In the data rows, the value 128 means zero.
Some points, one per row:
[125 114  98 113 115 107 116 100 131 125 145  84 158 162 123 164 124 137 116 133 122 127 102 139
 160 108 147 162 111 111 130 163]
[142 129 119 121  94 111 137 127 134 138 108 119 120 117  93  87 140 119 113 127 138 153 154 115
 108 139 130 106 117 179 151 106]
[127 138 135 157 140 119 118 137 130 135 116 118 143 145 133 155 123 120 135 133 133 126 125 106
 190  87 118 146 105 117 118 117]
[117 154 129  46 114 118  88 122 148 150 122 133  80 133 126  71  79 137 152  88 132 153 164 141
 108 163 136  92 134 134 143 157]
[115 179 131 142  79 132  83 119 168 131 128 131 103  91 133  89 160 119 169 149 165 123 123  91
 106 161 118 125 157 153 121 147]
[117 107 137  27 138 147 155 147  96 167  77 153  96 146 129 102  57  93  75  65 110 123 165 144
  86 175 186 133 103 181 175 117]
[ 86 148 141 179 101 116 116 118 161 102 155 139 163  87 128 170 139 134 155 156 151 141 103 115
 140 129  82 147 147  89 103 119]
[135 144 128 162 169 102 159 113 126 125 160 135 170 106 141 136 105  94 154 153 115 113 108 136
 173 104 139 142 120 131 109 115]
[ 85  96 134 137 125 142 138 125 153  97 135 119 117 135 144 126 168 125 127 125 141 123 130 132
 110 119 118 140 136 144 126 131]
[153  93 151 196 148 152 114  65 153 104 118 106 165 111 128 188 160 134 143 154 138 112 122  65
 128  98 128 145 144 110  84 120]
[132 132 167  85 146 141 133 110 120 172 138 156 134 155 157  77  75 123 110 114 110 141 145 114
 159 136 182 148  87 169 175 129]
[ 92 136 149 101  89 100  87 155 166 110 137 152  80  64 116  97 142 118 191  95 131 152 150 159
  59 227 116  80 159 176 144 151]
[176 139 126 136 152 135 142 161 110 152 136 125 127 155 147  96 115  92  94 124 119  98 138 158
  87 118 130  75 146 153 113 144]
[129 113 136 136 144 143 123 168 134 125 145 118 136  99 144 103 128 113 153 141 149 114 131 141
 129 119 139 123 140 132 149 125]
[100 118 119 120 119 110 100 149 187  86 156 151  94  53  89 107 147 103 186 129 154 141 170  97
  86 176  66 129 137 137 115 122]
[ 96 149 156 160 113 116  81  92 158 115  77 155 139  74 127 151 147 117 172 137 146 129 115 148
 142 142 125 115 145 116  71 161]
[157 117  90 100 163 129 177 134  63 118 147  74 133 169 214 108  78 144 103 142 110  92 141 106
 164  84 171 184 126  93 159 100]
[108 149 132 178 149 158 113 134 151 115 149 126 162 109  77 124 169 128 177 127 158 180  87 101
 126 106 128 145  94 108 128 100]
[ 85 101 110 100 148 125 126 155 109 172 126  97 116 112 159 146 164  89  76 134 138 128 151  96
 135 131 119 151 109 157 165 120]
[115 105 111  66 125 122 119 103  78 139 117 171 123 111 122 105  97 161 103 108  95 117 150 132
 108 130 128 116 119 175 177 120]
[154 109 118 132 179 117 182  79  79 108 131  93 149 199 162 119  68 120  77 119 100 107 104 108
 142  80 154 175 119 134 154  93]
[111 141 107 192 135 107 124 142 126  81 136 157  98 133 111 142 175 141 113 137 148 140 102 130
 125 134 120 150 107 100 110 130]
[114 127 118 126 147 142 181 142  90 166 112 119 130 147 142 118  67 133 109 138 124 120 117 150
 115 104 174 106 110 135 153 109]
[122 115 159 228 109 142  84 100 172 103 151 125 169  69 128 169 180 171 179 171 130 127  73 119
 146  98 110 166 150  58  55 116]
[124  93 143 214 154 123 142  80 104  97 141 129 185 132 138 177 160 158 119 137 131 130  94  92
 199  94 140 157 132  93  47 102]
[ 88 141 126  99 120 113 108 144 135 154  98 133  79  81 132 109 136  96 158 126 159 128 117 166
  78 181 132 126 124 173 163 109]
[ 65 126 153 173 132  91  86 142 177 119 132 169 143  97 118 175 159 166 198 144 163 138 148 158
 157 138  89  93 119  76  91 114]
[142 117 124  92 153 138 138 123 131 118 128 133 139 130 180 130 115 147 114  86 111 119 128 107
 145 124 121 157 146 125 150 140]
[144 108 138 113 115 117 142 139 102 151 110  97 150 149 146 129 152 158 121 110 103  78 112 125
 162 129 115 162 112 152 122 116]
[138 108 112 138 150 143 150 109 120 144 142  86 169 170 130 168 125 117  83 118  80 128 136 135
 137 109 140 102 118 107 151 127]
[168 121 122 198 128 124 146  87 127 131 125 118 170 163 131 164 112 140 151 174 130 141 141 130
 153  98  99  95 110  84  83  84]
[108 121 118 101 125 117  86 148 140 150 156 141 124  85 140 123 155  97 142 127 131 138 134 108
 129 174 141 141 144 164 148 137]
[142  98 131 106 120 159 125 148 178 103 127 122  98  82 131 149 170 120 144 152 170  99 125 140
 107 119 138 122 133 133 124 151]
[160 142 104  92 134 162 172 126 129 130 178 114 154 188  79 136  75 129 121 148 117 101 133  99
 133  82 136 125  91 165 140  99]
[ 69 159 116 167 146 110  84 130 163 118 112 155 107  92 130 147 150 123 114 134 137 137 143 153
 106 176 100 105 144  72 126 120]
[102 151 131 138 123 124 139 141 165 156 141  94 147 112 139 109 127 132 135 126 101 120 139 110
 133 146 125 107 146 129 153 123]
[138 171 132 134 121 145 123 138 123 130 114 153 134 125 133 109 132 124 133 142 127 108 124 129
 141 148 129 130 121 146 110 129]
[136 103 130 147 110 126 151 100 125 123 150 103 120 139 143 149 167 136 127  96 145 123 112 120
 173 100 132 130 132 123 124 113]
[ 92 121 129 131  98 110  88 169 184 134 159 149 127 109  82 125 155 138 174 144 144 161 137 161
 117 172 110 108 148 127  94 150]
[115 117 176 136 130 140 144 131 138 156 112 127 116 159 110 113 167 154 143 148 140 146 135 146
 142 148 111 134 118 123 129 116]
[105 139 121 153 108 119  76 116 157 117 115 176 132  86 115 125 171 100 174 103 137 129 146 124
 106 131 123 118 138 123  94 165]
[131 137 116 229 117 119 102  99 175 125 152 151 132 114 119 128 183 134 158 162 103 108 140 123
 109 144 100 142 136 123  80 128]
[155 160 104 145 127 125 105 117 132 123 137 124 141  98 121 155 148 140 172 116 143 111 114  89
 159 105 122 138 113 124 141 113]
[156 121 103 153 134 126 155 115 113 143 127  67 128 168 114 138  76 102 102 152 127 119 132 127
 115  75 152 157 105 113 129 143]
[175  93 111 100 147 141 144 132 114 181 145 104 159 168 140 117 102 140  59 119 111 117 110  79
 168 100 149 144 130 159 146 130]
[146 113 110 217 112 114  89 103 204  98 147 158 150 126  80 130 177 174 185 140 173 138 101 137
 165  92 139 201 102  71  78 142]
[131 114 106 183 121 119 151 115 123 123 123 160 158 157 108 161 160 139 152 143 150 103 116 126
 169  83 130 149 132 130  79 100]
[124 128 124  80 109 142 141 165 124 157 116 129 124 116 151 104  68  87 113  75  99 137 152 136
 134 124 128 115 117 151 151 159]
[124 147 127 140  78 117  96 136 169 119 124 173 107 127 121 117 168 135 139 148 141 117 147 139
 123 191 121 100 169  98 126 125]
[117 128 135  97 103 118  83 156 139 129 106 128  71  86 133 109 154 100 145 118 125 141 140 140
 118 131 131  73 132 156 121 131]
[147 130 113  74 125 135 116 150 128 174 122 140 125 132 125  94  94 120 108 117  69 124 151 111
 104 153 122 103 126 139 162 165]
[114 111 130 114 121  75 114 147 160 119 111 185  70  73 105  91 164 112 121  82 123 141 134 145
 107 181 122  94 126 129 158 163]
[ 64 130 126 155  79 109  37 136 165  88 147 162  98  33 131 136 152 123 186 172 138 181 144 133
  87 183  98 115 138 117  92 171]
[126 154 149 103 101 140  79 121 129 128 131 142 122 110 162 129 138 135 137 111 130 125 112 147
 122 167 136 131 103 132  82 117]
[123 120 177 181 106 123  88 109 131  80 124 142  89 129 134 142 138 140 152 128 138 118 114 139
 159 134  99 109 149 122 110 145]
[128 143 130  79 128 109 139 135  96 156 149 132  81 121 132 110  81 119 117 112 122 139 130 166
 128 129 170 115 125 153 122 140]
[138 115 127 135 144 151 144 123 109 138 146 119 120 138 147 105 133 108 118 148 139 102 118 128
 112 137 155  79 155 139 119 148]
[136 163 111 143 160 121 113 139 134 149 125 112 125 135 120  83 124 112  74 137 148 107 193 131
 128 121 128  99 132 105 123 128]
[ 86 137 159 119 117 100  71 175 186 120 104 144  58  85  98  81 137 119 162  90  99 143 148 157
  93 179 104 106 141 156 133 172]
[178 141 106  77 154 134 167 116 103 111 138 123 140 174 104  99  63 134  86 104  81 121 105  68
 139  80 158 131 119 174 140 121]
[163 122 120 102 153 106 128 164  96 105 142  94 131 176 121 156  92 120 115 162  66  97  95 107
 132 128 111 146 134 168 127 120]
[151  94 137 138 139 112 107 114 137 115 129  93 183 139 161 107 142 135 130 106 101 125 112 135
 150 109 141  99 110 122 112  74]
[120 143 130  49 140  85 146 150 147 164 129 134  84  81 159 132 135  92 120 119 156 131 182 100
  80 185 119 121 148 168 137 146]
[ 94  95 132 114 101 156  86 139 167 162 144 143  89 107 143 119 185 143 163 180 148 141 132 164
 125 150  66 121 131 125 106 137]
[148  95 139 118 133 135 179 148  94 131 140  87 154 155 108 108 119 157 100 155 129 127 141  84
 153 121 188 116 158 136 122 143]
[100 102 123 101 109 131 111 137 166 118 122 144  78  93 128  76 141 126 150 110 161 150 166 120
  94 164 135  91 145 109 138 129]
[115 134 101 122 165 123 127 123 174 133 118 123 105 122 121 109 141 122 134 112 129 111 122 115
 122 177 115 123 171 119 134 143]
[102 136 149 144  64  63  27 110 172 107 127 193  85  28 140 124 186 144 171 126 167 144 133 148
  92 165  93 127 146  84  63 123]
[123 137 150 143 134 127 161 130 122 135 131 115 154 126 120 138 116 171  96 155 131 113 140 109
 122  96 155 153 123 114 152 118]
[112 102 144 105 151 162 155 101 108 125 108 146 106 119 110 121 114 121 106  93 124 108 142 115
 116 161 158 155 130 132 128 125]
[ 69 132 147 100 122 126 124 133 113 135 103 163  79 113 123  86 140 146 122 123 132 100 147 126
 144 174 143 128 128 152 125 148]
[149 142 160 143 138 112 100 135 145 139 134 127 101 121 105 160 155 137 135 119 146 136 117 131
 118 109 102 127  84 110 122 122]
[122 114 128  77 111 132  88 144 117 137 101 142 107 121 115  72 114 126 115 132 118 104 197 141
  59 194 111 113 131 138 168 126]
[139 101 141 134 179 172 170 134  98 143 129 133 163 189 132 172 109 120 112 120  95 162 129 127
 181  60 137 158 109 136 134 130]
[137 131 112 142 101 132 139 147 112 125 129  93 169 143 138 133 116 124 107 105 142 133 143 107
 111 104  99 121 134 137 146  98]
40 more points follow, each with its number after it:
[147 115 115 187 132 121 136 121 115  98 113 128 159 121 121 145 125 158 144 155 133 153  99 132
 184 114  99 144 143  85 107 136] 0
[123 119 116 148 144 111 106 116 141 145 114 143  97 121  97 157 102 145 139 106 148  95 154 129
 128 157 103 107 112 134 108 125] 1
[137 130 121 105 160 133 128 128 134 118 137 107 139 140 148 117 124 100 130 129 114 101 114 106
 147 110 149 148 148  87 165 104] 2
[108 141 116  80 125 129 122  96  74 135 132 113  98 125 107 123 107 114 119 146 111 125 143 125
 122 133 115 135 142 156 109 144] 3
[163 131 114 125 126 141  99 128 148 117 101 126 118 146 132 107 103 165 103  92 145 127 135 134
 121 104 134 108 139 131 113 129] 4
[167 114 100 134 173 140 181 123  73 121 143  96 174 173 110 134  67 135 114 150 151 118  91 125
 130  63 130 122 126 131 118 113] 5
[130 131 129 186 101 108 143 101 136 107 126 128 159 155 112 170 135 155 140 142 105 147  92 113
 171  96 126 144 105 130  92 140] 6
[107 114 139 155 151 125 103 105 134 127 113 161 154 158 126 117 102 140 139 157 138 143 114 165
 126 151  83 147 106 139 108  99] 7
[113 128 159 113  85 119  86 157 155 136 120 180  74  81 123 106 133  95 163 109 167 152 143 153
 123 149 117  96 169 114 116 133] 8
[157 106 135 101 138 139 181 153  76 132 137  68 128 195 126  99  64 102 105 138  70 134 119 109
 101  86 154 130 108 173 126 156] 9
[ 94 128 117  98 105 136  86 140 139 140 103 119  88  81 101 116 150 144 142  64 141 137 159 130
  91 198 119 109 121 139 130 180] 10
[106 132 102 131 143 145 117 133 130 146 140 141 121 120 131  80 115 160 115  88 118 154 117 121
 131 132 124 124 136 127 141 137] 11
[140 155 148 137 131 117 111 119 139 117  92 129 146 137 128 117 117 120 148 132 169 120 115 134
 154 124 124 103 149 125 117 103] 12
[143  85 141 101 123 113 148 124 107 185 130 108 113 135 155 102  87  98 117 107 109 120 141 154
 113 180 132 138 133 168 167 172] 13
[165 120 116  74 175 115 153  98  71 145 109 137 121 189 153  93  82 133 120 128 104  99 149 107
 124 134 145 108 134 169 147 105] 14
[114 138 120 117 142 139 128 131 122 147 111 134 139 116 127 102 114 125 142 112 110 135 123 125
 151 138 152 145 105 140 140 146] 15
[145 132 157 152 123 156 137 119  85 128 154 148 151 189 173 147  92 106 100 145  92 126 117 112
 135  98 144 149 132 141 102 115] 16
[133 133 132  58 122 131 127 143  98 142 105 132 106 160 113 112 121 160 117 108 134 132 121 122
 134 130 111 107 116 138 149 141] 17
[ 97 125 129 171  87  96  88 101 170  90 145 133 139  99 135 141 186 179 194 162 156 161 113 130
 125 103 114 131 136  92  80 129] 18
[121 167 103 147 130 126 126 129 129 143 155 132 169 113 140 134 153  95 170 128 163 146 125 131
 122  91  89 104 168 145 106 126] 19
[ 89 131 145 148 141 135 147  91 136 108 134 150 104 124 150  96 120 144 149 131 119 126 131 168
 125 119 154 151 139 151 119 171] 20
[138 118 116 114 116 144 101 133 140 119 110 139 119 127 155 129 154 111 105 120 149 116 153 105
  79 138 144 129 131 127 155 122] 21
[160 130 120 136 123 145 142 149 100 132 168 110 148 167 144 109 124 119 148 117 143 118  95 101
 125 116 138 155 112 108 126 124] 22
[118 162 135 132  80 102  59 133 159 124 122 166  93  95  97 123 134 101 177 116 159 140 121 190
 105 207  90  79 136 136 137 167] 23
[131 103 116 157 148 138 158  97  95 108 141 116 139 164 115 143 107 156 109 117 122  98 154 122
 145 119 130 132  89 111 139 101] 24
[108 121 134  82 157 167 158 140 128 157 119 111 135 128 118 114 107 113 109  99 103 141 173 116
 117 146 111 136 116 138 156 138] 25
[150 110 111  75 143 106 151 136 119 143 144  99 144 172 116  87  72  98 135 153  65 140 137 130
 124 124 141 140 123 131 149 108] 26
[133 134 104 137 164 156 128 142 151 102 102 106 154 156 161 109 126  93 104 125 130 158 128 152
  76  90 133 130 119 133 142 123] 27
[125 111 145 181 128 131 112 137  90 126 135 117 167 112 139 161 113 134 113 169 121 150 126 117
 162  63 116 153 146 106 105  95] 28
[116 157  95 102 104 111 111 123 125 112 134 159 117  98 109 142 159 135 132 133 138 118 146 133
 117 150 104  89  94 150 111 117] 29
[118 195 126 185  88 137  86 153 147 160 105 113 122 104 138 163 173 147 193 159 133 160 105 166
 138 143 140 155 126  96  76 116] 30
[112 123 113 116 120 117 129 165 125 162  95 115  59 113 142  88 154 110 131 128 124 137 164 143
 117 152 152 127 108 153 164 123] 31
[136 145 147 163 112 119 137 103 117 104 143 156 142  95 108 140 196 151 130 113 122 100 122 113
 139 143 159 122 121 109 116 112] 32
[142 125 151  94 112 113 145 145  98 118 125 158 108 128 124  96  95 133 131 119 129 146 151 136
 132 151 133 126 145 157 170 150] 33
[ 81 142 129 153  77 132  80 150 177  99  81 143 111  38 148 124 177 141 167 107 149 135 104 149
 109 126  61 123 127  92 110 171] 34
[ 96 133 136 114 114 147 139 153 143 113 135 121 121 113 147 115 163 136 158  98 135 159 125 126
  98 175 123 101 129 126 148 175] 35
[145 131 121 220 142 142 126  83 145  97 143 117 177 140 115 200 152 151 145 144 153  97 114 138
 203  62 134 119 161  54  79 100] 36
[123 128 103  95 139 105 120 167  95 154 109 133 129 116 117 113 124 105  97  99 119 140 119 149
  99 156 130 110 176 164 139 119] 37
[124 152 133  66 124 144 125 127 130 148 106 120  92 137  90  85  91 121 112  97 108 109 163 144
 108 148 136 133 155 150 149 145] 38
[ 64 125 119  76 131 119 113 126 150 143 111 168  88  80 150  93 155 129 118 126 128 147 173 122
 114 146  76 106 147 129 117 126] 39
Which of these numbered points is nearest to each point below, looking only along the 2 directions in which the first points spread most? Its number follows each.
[156  88 127 112 147 166 145 137  89 149 123 108 118 178 151 118  90 114  83  99  77 113 170 119
 112 147 166 143 137 146 185 131] > 14
[141  80  93  65 157 123 155 179  87 144 141 107 123 129 134  75  52  93 104 107  91  99 138 136
 116 114 168 134 117 177 146  82] > 14
[ 96 128 137 126 122 117  58 143 182 113 109 148  94  86 133 119 196 128 156 138 175 137 119 167
 136 162  91  84 169  92  83 134] > 34
[154 130 113 118 112 124 144 104 105  92 155  96 188 153 114 185 148 113 117 145 142 134  95 131
 147 108 155 154  96 165 122 118] > 24
[ 88 149 133 113 113 157 154 114  90 165 102 127 118 110 136 145 137 119 104 112 147 129 110 116
 156 171 139  90 114 129 127 139] > 11
[113 141 134  69  94 133  71 142 147 127 127 146 103  76 127 106 122  97 180 146 136  81 138 126
  89 138 113 122  93 141 150 152] > 39
[116 155 115 154 139  72 107 129 158 118 114 122  87  98 135 129 123 101 162 134 103 144 115 166
 146 147 161  52 180 129 131 117] > 29
[131 145 117 119 148 132 158 149 128 141 155 166 126 139 129 162 113 123 135 107 128 124 138  92
 103 158 164 114 133 148 125 108] > 15
[148 127 122 115 148 120 150 113 130 155 115 145 118 106 124 139  84 134 113 130 110 115 124  98
 103 148 155 111 128 129 153 140] > 3
[118 115  98  62 164 137 127 116 109 127 114 148 111 119 160 117 123 115 109  99 126 113 157 121
 112 133 161 174 122 145 181 160] > 25
[112 123 115 116 129 111 155 147 115 106 101 149 178 140 132 110 116 124 103 138 131 175  91 154
  90 132 101 116 114 128 118 146] > 4
[133 126 112  90 127 134 163 150 113 135 119 113 129 162 139 102  77 136 118 140  97 104 162  96
 130 152 112 127 148 176 130 150] > 25
[104 145 167 142 156 122  79 120 161  91 147 136 121  75 114 137 165 112 158 124 159 167  88 112
 143 127  98 117 130 108  90 139] > 30
[ 77 140 138 147  80  90  46 126 158 123 134 194 120  96 108 134 190 134 149 126 153 139 117 137
  90 184  90 111 149 103 109 112] > 34
[110 142 117 102 119 106 109 113 141 120 115 158 118 123 140 151 125 108 132 120 119 143 117 137
 126 107  93  63 110 140 152 135] > 21
[151  96 135 181 112 118 131  83 153 119 153 132 166 164 138 143 130 145 101 113 144 133 119 108
 195 115 137 141 127 138 123 100] > 28
[106 134 101 104 166 109 127 123 135 123 134 153 103  91 122 147 104 131 138  96 135 124 122 135
 127 133 119 145 122 164 122 136] > 21
[ 89 124 130 171 100  81 128 121 171  72 138 131 101 105 118 167 137 137 147 166 185 133 133 133
 117 167 113 118 138 117  74 138] > 30
[121 143 132 169  94  98  69 149 150  66 126 134 112  71  97 130 167 170 186 125 180 161 119 133
 122 161  99 108 136 141 113 154] > 34
[145 138 139 104 129 156 141 126  91 118 116 116 123 159 116 130  78 105  96  71  85 102 134 122
 110  85 149 120 129 137 137 107] > 26
[152 130 111  77 108 145  79 109 140 129 116 124 134 134 154 103 121 144 129 126 116 143 165 130
 113 111  99 124 160 135 109 106] > 11
[102 165 148 152  96 115  54 167 144 127 131 175  73  32 105  86 145 115 169 104 146 184 146 124
  68 183 110  97 114 149 119 142] > 23
[166 104 119  85 149 116 108 134  76 131 127 116 113 127 122  90 135 137  84 100 116 112 128 130
 113 126 122 126 107 112 145 126] > 17
[ 41 134 141 140 134 130  58 144 181 118  93 134  70  68  94 114 156 113 192 136 146 134 147 141
  87 194 109  96 139 148  74 160] > 23
[121 160 171 142 148  98  97  72 159 118 123 142 113  83 145 147 178 167 143 149 115 134 127 148
  97 110  47 106 140 135  80 145] > 30
[135 113 151  56 141  92 132 160 100 104 131 133  99 138 105  88 110 143 136 129 120 125 183 143
 122 140  90  99 126 178 180 134] > 38
[107 115  94 188 176 132 159 126 123 100 121  81 153 166 147 132 108 101 125 160 131 127  66 139
 154 100 133 154 102  61 103 123] > 28
[158 126 152 166 136 161 170  93 137 125 153 129 163 134 122 161 131 165 132 157 128 147 116 116
 167 104 148 143 122 101 105  78] > 28
[103 134 117  98 140 106 128 155 167 148 132 165  83 120 124  99  94 105  97  58 142 128 159 133
  87 169 144 140 117 153 123 135] > 31
[146 151 104 106 142 112 156 129 119 148 127 109 158 161 118 131 144 161 113 138 142  93 135 125
 172  93 149 168 115  89 102 118] > 24
[124 137 106 135 149 147 146 129 123 140 130 102 105 179 144 124  93 132 113 124 135 114 117 118
 144 129 162 130 131 134 135 113] > 2
[105 142 129  93 135  96 101 111 150 129 144 125 145  82 150 103 143 126 152 111 154 137 152 109
 104 154 123 134 129 124  87 114] > 29
[135 137 116 122 112 161  94 130 200 102 132 145 132 109 130 155 137 145 153 135 143 138 146 121
 115 131 113 127 127 132  76 132] > 19
[125 128 103  83 140 118 176 169 136 149 137 139 116 139 148  86  66 112 116  89 106 143 147 120
 141 126 130 111 146 201 181 146] > 13
[129 116 135  92 135 158 126 155 129 126 102 109 106 102 129 136 128 140 107 141 130 100 108 129
 138 127 146 114 126 143 130 123] > 15
[150 173 127 128 125 111 119 143 139  98 149 130 134 113 110 133 170 131 140 109 134 154 113 153
 103 138 125 124 151  93 104 109] > 19
[143 107 157  77 141 135 155 133 105 136 139  74 159 188 119 131 123 152  80 123  87 111  83 123
 145 126 112 137  87 110 133  82] > 16
[141 110 136 140 137 166 127 136 115 154 119 120 115 136 127  97  90  86 129 116 123 147 124 123
 123 129 109  94 141 148 152 145] > 3
[133 139 128  53 136 136 176 116  93 139  92  80 156 152 142  95  68  94 111 111  92  80 163 118
 118 116 126 149 103 160 164 164] > 14
[107 143 136  48 126 100  82 146 128 149 144 135  48 102 119  78 115 129  96 101 125 148 170 145
 117 155 113  78 130 157 125 134] > 31
[138 118 133 184 116 159 140 101 113 122 117  95 165 114 108 141 154 114 153 136 148 130  75 102
 163  76 112 145 103  85  97  92] > 6
[121 142 137 124  96 111 124 125 174 113 131 132  74  74 118 132 150 129 185 104 153 135 124 155
 104 154 103 109 152 123 142 116] > 8
[185 104 110 140 137 160 189  77  59 127 130  95 190 200  86 155 132 114  93 125 129 133 126  99
 127  82 144 140  96 129 136 120] > 5
[ 79 124 169 122 113 156  87 140 193  98  88 156 112  87 112 155 187 105 186 114 126 143 131 133
  74 142  74 108 135 103  95 112] > 34
[130 160 114 122 140 104 152 130  92 150 120 116 143 153 124 107 123 151  97 144 124 129 140 102
 145  92 122 122 126 125 128 130] > 2
[142 132  99 134 100 140 145 120 142 140 146 169 125 131 123 103 120 127 126  98 116 123 139 145
 140 118 157 115 118 127 149 159] > 15
[134 130 171 116  92 116  88 140 179 131 137 152  79  56 132 112 110 136 181 132 146 159 169 147
  75 205  67 105 115 108 124 136] > 23
[135 114 126  49 169 144 175 149  89 166  94 134 149 142 124  77  80  95  91 148 121 115 122 123
 117 132 146 122  79 206 145 126] > 14
[129  92 116 107 122 119 152  93 109 163 150 144 149 140 116 105 112 110 110 147 118 165 161 124
 135 153 162 107 126 139 134 113] > 15
[156 141 100 195 125 142 129  99  99 134 170 108 143 138 132 170 144 167 160 114 157  96  89 123
 133  85 122 179 128  83  96  69] > 6
[152 135 136 103 136 139 118 132 161 139 104 151  98 121  95 101 113 131 104 133  95 158 152 152
 120 131 128  92 123 177 141 138] > 37
[129 126 115 124 151 133 158 120  88 102 130 126 159 144 157 141  94 172 111 117 115  91 139 121
 163  74 146 157 144 116 154 126] > 16
[122 155 159 104 127 132 125 143 142 134 160 107 121 132 111 113 104 141  94 105  76 116 161 129
 133 147 112 185 104 123 147 101] > 15
[127 122 122 121 129 104 120  76 131 150 125 116 159 119 128 165 157 174 128 152  97 144 120 127
 116 109 157 150 137 104  92 175] > 7
[113  92 152 103 157 116 150 117  76 186 144 111 110 148 146  91  60  86  70 115 144 130 148 100
 114 124 143 116 136 155 167 163] > 14
[142 122 102  94 102 123 105 159 172 153 148 132  98 115 152 115 119 141 167 127 141 121 138 134
 154 181 118 126 171 190 123 140] > 35
[ 79 125 134 181 107 140 130 176 163 137 125 132 140 109 117 110 166 130 183 133 137 124 114 134
 143 153 135 129 106 146 106 152] > 19
[ 91 141 140 136  89 127 104 150 161 121 122 161  84  65  84 108 153 150 151 111 139 161 131 148
 106 166  94 122 140 142 118 149] > 8
[117 135 122 114 129  84 125 166 122 109  91 151 111 100 129 129 111 128 130 102 120 157 171 177
 104 153 111 126 127 129 141 128] > 35
[136 125 154 139 174 168 144  94 121 149 146  97 158 151 129 159 116 157 153 154 109 108 107 122
 166 129 135 141 140 133 104 126] > 24
[101 140 121  84  78 129  40 177 150 184 132 152  58  50 100 120 168 104 189 123 172 175 133 159
  55 223 103 132 145 115 145 191] > 23
[132 161 146 157  96 104  94 136 126  98  98 155  87  64 140  86 148  91 159  99 127 158 131 147
 113 155 107 136 130 118 140 137] > 8
[159 130 100 125 124 159 171 135  62 147 133  85 180 171 122 107  80 112  67 117 110 119 132 104
 122 121 179 133 141 130 177 111] > 9
[ 71 104 144 184 100 115  75 133 194  89 133 157 111  38 136 158 177 154 215 116 182 174 100 167
 131 191  82  91 161 103  77 154] > 34
[148 135 143 128 109 143 186 135  95 118 100  90 144 173 142 138 123 119  85 141  90 103 109  92
 148  56 178 159 105  85 139  84] > 5
[ 99 157 135 100 102 127 119 155 145 183 146 127 101  95 118 114 135 136 112 139  95 132 149 144
  79 155  99 107 165 162 149 176] > 31
[105 147 124 108  91  99  78 151 130 143 132 164 122  76 127  95 123  94 162  83 139 160 148 171
  83 183  89  94 121 157 140 173] > 10
[ 90 134 123  55  80  90 118 151 112 159 138 149  98 154 131 114  93  78 120  84  66 107 174 118
 103 161 140 103 117 125 149 128] > 38
[108 113 132 166 124 114 105 138 131 101 144 113 146 127 117 139 104 124 107 129 123 133  85 118
 123 129 110 126 133 120 108 129] > 7
[180 116 121  77 135 124 167  97  81 160 132  96 157 178 143 134  63 117  74 103  97 128 137 120
 116 116 187 142 110 137 170 111] > 9
[137 142 143 102 147 117 156 129 139 104  99 108 133 168 146 154 114  89 133 122 168 145 127 133
 147 121 131 132 119 126 149 162] > 27
[139 104 146 117 107 106 111 142  97 132 106 110 128 161 139 165 143 122 142 144 111 136 123 170
 106 132 120  82  98 112 114 133] > 20
[ 97  87 110 111 114 144 100 141 137 126 151 130 156 135 153 173 130 150 136 136 155 103 127 158
 138 144 125 127 132 109 142 119] > 12
[126 149 118  91 121  94 105 143 182 128 123 154 100  85 165 118 136 128 136 135 116 145 138 144
  90 158 124  87 141 135 120 146] > 39
[148 122 152 128 133 146 177 140 128 128 160 110 116 133 138 102 129 108 129 155 138 137 127 123
 128 119 155 137 131 145 152 125] > 27
[120 159 157 166 117 128  95 142 148 108 153 144 119  97 127 153 156 140 138 144 143 117 130 140
 110 110 117 139 136 119 113 140] > 19
[116 106 132 150 139 118 117 119 165 145 111 153 114 123 138 144 170 176 123 149 127 129 122 161
 118 100 110 154 116 107  87 122] > 32
[182 116 110 167 149 177 212 137  95 153 121  64 138 201 145 141  86 118  85 123  90 114 123  96
 149  79 121 162 115 125 105 116] > 5
[133 151 146 158 140 150 116 139 138 120 104  97 105 144 148 141 134 133 125 125 136 153 127 110
 119 110 147  92 119 121 108 130] > 12
[ 70 125 156 131 113 154  47 116 133 102  87 150  71 101 106 128 157 105 172 122 151 191 116 152
  92 191  75  61 151 145 128 128] > 23
[165 136 121 169 151 136 118 111 122 126 113  89 170 153 125 149 172 140 133 139 147 117 134 122
 144 106 114 159 117 119 103  95] > 28
